Where one turn sends some rows of the set: a few examples, then the rows asked:
Pobo: [-0.02,  0.18, -0.02, -0.04,  0.13,  0.16,  0.27, -0.16, -0.12, -0.15,
 -0.17, -0.03]
beri: [ 0.20, -0.08,  0.05, -0.35,  0.03, -0.08,  0.05, -0.26,  0.02, -0.10,
 -0.12, -0.07]
Nifi: [ 0.12,  0.02,  0.12, -0.17,  0.09,  0.08,  0.06,  0.12,  0.10, -0.06,
 -0.11, -0.09]
Fes: [ 0.12,  0.32,  0.30, -0.23,  0.16,  0.03,  0.28, -0.27,  0.03, -0.17,
 -0.09,  0.16]
Rura: [ 0.00, -0.04,  0.10, -0.27,  0.13,  0.04,  0.28, -0.17, -0.19, -0.20,
 -0.14, -0.15]
keber: [ 0.21,  0.05,  0.11, -0.25,  0.02, -0.04,  0.25, -0.25,  0.06, -0.23,
  0.12,  0.08]
Bula: [ 0.24,  0.17,  0.21, -0.07,  0.25,  0.01,  0.04, -0.11,  0.12, -0.21,
 -0.16,  0.10]
gulo: [ 0.12,  0.06,  0.12, -0.16,  0.10,  0.13,  0.09,  0.10,  0.11, -0.05,
 -0.14, -0.12]
kisu: [ 0.18, -0.07,  0.08, -0.40,  0.03, -0.05,  0.07, -0.30,  0.02, -0.09,
 -0.11, -0.07]
Pab: [ 0.02,  0.01,  0.30, -0.20,  0.04, -0.07,  0.15, -0.26, -0.08,  0.13,
 -0.08,  0.18]
lam: [ 0.01, -0.03,  0.29, -0.22,  0.09, -0.08,  0.15, -0.25, -0.08,  0.09,
 -0.06,  0.20]
Ges: [-0.14,  0.17,  0.17, -0.23,  0.09,  0.12,  0.19, -0.35, -0.13, -0.02,
 -0.06,  0.04]
gemo: [ 0.12,  0.03,  0.10, -0.25,  0.03, -0.02,  0.12, -0.05, -0.03,  0.20,
 -0.25,  0.03]
dopa: [ 0.19, -0.10,  0.08, -0.37,  0.00, -0.06,  0.09, -0.27,  0.02, -0.13,
 -0.10, -0.07]
Penor: [ 0.13,  0.09,  0.19, -0.25, -0.01,  0.05,  0.11, -0.02,  0.05,  0.10,
 -0.30,  0.17]
pidav: [ 0.14,  0.33,  0.30, -0.22,  0.18,  0.05,  0.30, -0.23,  0.02, -0.17,
 -0.06,  0.11]
Luk: [ 0.18,  0.04,  0.13, -0.32,  0.13, -0.11,  0.17, -0.21,  0.14, -0.16,
  0.06,  0.19]
gof: [ 0.14,  0.00,  0.09, -0.17,  0.07,  0.02,  0.30, -0.13, -0.09, -0.25,
 -0.11, -0.21]
raku: [ 0.12,  0.06,  0.12, -0.18,  0.10,  0.12,  0.05,  0.11,  0.10, -0.06,
 -0.17, -0.07]
Bufe: [-0.09,  0.17,  0.15, -0.14,  0.09,  0.12,  0.18, -0.29, -0.06,  0.16,
 -0.11, -0.04]
Fovus: [ 0.04,  0.18, -0.04, -0.02,  0.11,  0.17,  0.27, -0.17, -0.09, -0.14,
 -0.21, -0.02]
zal: [ 0.18,  0.20,  0.27, -0.03,  0.15,  0.18,  0.08, -0.10,  0.08, -0.14,
 -0.22,  0.12]
Tuku: [ 0.02,  0.19,  0.00, -0.01,  0.10,  0.18,  0.28, -0.17, -0.11, -0.17,
 -0.16,  0.01]
neme: [ 0.16,  0.32,  0.28, -0.20,  0.19,  0.02,  0.28, -0.26,  0.04, -0.17,
 -0.06,  0.15]
folik: [ 0.00, -0.01,  0.29, -0.16,  0.06, -0.07,  0.15, -0.27, -0.08,  0.07,
 -0.08,  0.23]

Bufe -> keber
pidav -> folik
beri -> gulo
Now these:
Pobo -> neme
Luk -> gemo

